A: several groups of rows, each row roughly a mix of its group's hidden directions; some rows fit no group
A (83 x 10)
[[ 37  -3 -48   6  -3   4  41   5  51 -33]
 [-15  37  26  17  -8  -3 -13 -55  45  34]
 [-16  -7 -38   7  14 -32   0  77  -7   9]
 [-20 -11 -22  15 -35  14 -30 -74   9   7]
 [ 10  15 -13  18 -21   6  11 -53  70   2]
 [ 19  16 -15  10 -18  10  51 -63  34  -8]
 [-30 -41  -4  23  27 -31 -45  28 -37   9]
 [-17  14 -31 -20 -10  10 -42  46  -9  56]
 [-39 -12   8   1   6 -28 -58  48 -30  -7]
 [-14 -30 -40   2   8 -26 -10  72 -21  -5]
 [ 29 -15 -42  29 -38 -17   0 -48 -15 -34]
 [-20 -33 -72  13   1  37 -21  17  -3  10]
 [  6  17  78 -29   5 -24   1  34  -7  -1]
 [ -3 -26 -78  11  -4 -26  -9  29  -1 -25]
 [ 32  19  44 -13  25  -3  46  44  30  -7]
 [-12  -1 -40   7 -12  17 -37 -45  57  15]
 [ -9 -16   9   7  18 -10  -9  87  24  -3]
 [  9 -40  14 -14 -24   4 -26 -57  -8 -50]
 [-12 -48 -42  37 -12 -32 -40  20   4 -19]
 [ -2 -43 -14  -7 -44  43 -14 -50 -17 -14]
 [-34 -35 -16  24  22 -29 -48  39 -27   2]
 [-10 -29 -60  18  -6  -4 -20 -31  48 -22]
 [-44   8 -11  -9 -20  -6 -40  64  11 -24]
 [ 41  -2  41 -22  21  23  56   1  -7 -33]
 [ 54  26   6   7   3  11  54 -35  34   0]
 [ -5  21  40   4 -27   9  -5  -5  68  40]
 [-39 -41 -25  11  14  -6 -51  22 -40  12]
 [ -1  18  63 -22  11  40   6 -46  19  11]
 [  4   7 -23  13 -34  31  -3 -67  41   5]
 [ 18 -39 -21   2 -18  12  22 -60   7 -46]
 [ 19  40  47 -13   7  53  20 -32  -8  20]
 [-31 -35 -32   6   7   4 -43 -28 -54  16]
 [ -6   6 -39   5  36 -39  -4  60 -32  -9]
 [ -5 -14  11   2  24  -8 -26  86   3   2]
 [-37  11  -7 -16 -39   0 -14 -70 -24 -12]
 [-45 -29   9  -4  -2 -21 -40 -30 -56   8]
 [ 23  48   8 -11  31  13  26  63   1  17]
 [  4 -46 -54  21 -14 -30 -11  20 -22 -38]
 [-13 -22 -81   4   4  -9  -5   6  38 -17]
 [-19 -42  16 -13   7 -11 -19  11 -74 -19]
 [ 24  22  70 -14  19 -33 -12  33 -17   1]
 [ 11  32  31 -30  30  10  70   7  -9 -12]
 [-19 -53  25 -13  -4  12 -52  35 -32   3]
 [-33 -32  20  -5 -14   5 -40 -31 -61   4]
 [ 30  26 -11  -1   3   3 -29 -62 -52   8]
 [ 19  -7 -38   0 -12  47  51 -32  35   9]
 [ 44  27  11  -8  -8  20  59 -30  38   0]
 [ 19   2 -48  16  -3 -23  24   9  67 -19]
 [-63 -43   3   6  -3 -29 -32 -10 -36   3]
 [  6 -11  42 -14  20 -10  36  47 -50 -21]
 [-42  14  38 -12 -37 -35  15 -44  11 -26]
 [  7  35  71 -12   1  31  10  -6  16  35]
 [-11  -2 -79   6 -17  -2 -32  -4  34  16]
 [ 27  19  52  -9  11 -13  24  57  33  -5]
 [ 24  65  36  12 -16  -1  17 -33  -8  33]
 [ 23  20 -41   4 -21  35  40 -44  36  -5]
 [-34 -18  43  -3  -1  -8 -34 -37 -55  10]
 [-14  21  23   0   9 -17 -14  70 -21  45]
 [  0 -38  13 -45   8  22   8  39 -55 -19]
 [ 23  42  32   6  -6  13  29 -67  16   0]
 [-28   1 -12  10   5 -23 -57  63 -11 -15]
 [ -4  19   9  -9  20 -22  28  75 -32  16]
 [ 25   0 -59   8  24 -25  32  31  17 -37]
 [ 27  -3  40  13 -21   9  10 -70 -14 -29]
 [-41 -11  22   7   2 -41 -27  63   8 -18]
 [-22 -30  14   0 -28  17 -28 -69 -30  -2]
 [ 19  18   0   1 -19  24   5 -83  23  -8]
 [ 10  55  58  -3  38  -1  23  -5  10  22]
 [-13 -40 -23 -29  22  -2  14  63 -25 -26]
 [-12 -23  40   9  28 -36 -11  67   1   2]
 [-25  13  18  16  -5  -4 -57  29  17  58]
 [ -8 -16   9 -22   2  -3 -12  70 -53  16]
 [ 14  -5  58  -9 -19  31  23 -53  28  -2]
 [ -8 -26  44 -19  19 -17  -2  51 -52  -9]
 [-30   8  34   6  22 -70   5  24 -30  -9]
 [-32 -25 -49  24   8  -9 -55   4 -36   0]
 [ -4  22   8 -25 -30  27  38  35  58 -17]
 [ -9 -39 -31   2  18 -49  -5  38 -34 -36]
 [-12  31 -23 -30  39   1  49  47  19  10]
 [-22   1 -49   5 -12  -5 -38  60 -17  27]
 [ -7  -3 -47  36   0 -18  -7 -32  63 -13]
 [-22   7  32  -6  33 -31 -19  50 -49  16]
 [-18 -23 -13   2  23 -30   7  80 -14  -6]]
one row of each group, then the others: which group is each in?
[  5  17  73 -22  16  11  25  20 -38   9]
(41)
[ 14  34  24  -4  58 -28  31  42 -17  -6]
(125)
[ 40  20  25 -21  -8  28  61 -18  34   6]
(102)

[-23 -42 -27   7 -10  27  54  -1  47   7]
(102)
[ 6 41 30  8  2 -9 13  7 72 30]
(125)
[  3  25  10 -11  23  -6   3  84 -13  21]
(125)
[-24  31  42  -9  13   9 -29  25 -43  46]
(125)
[  4  27 -29  21 -22  12   0 -48  63  15]
(125)
[-14 -49  15 -38  19  16  -3  50 -36 -20]
(41)
[-30   8 -21  26   9 -16 -41  22  55  38]
(41)
[-19  11  57 -37 -22 -13   0 -49 -32   0]
(102)
[ 22  29 -16   5 -17  15  18 -77  28  -8]
(41)
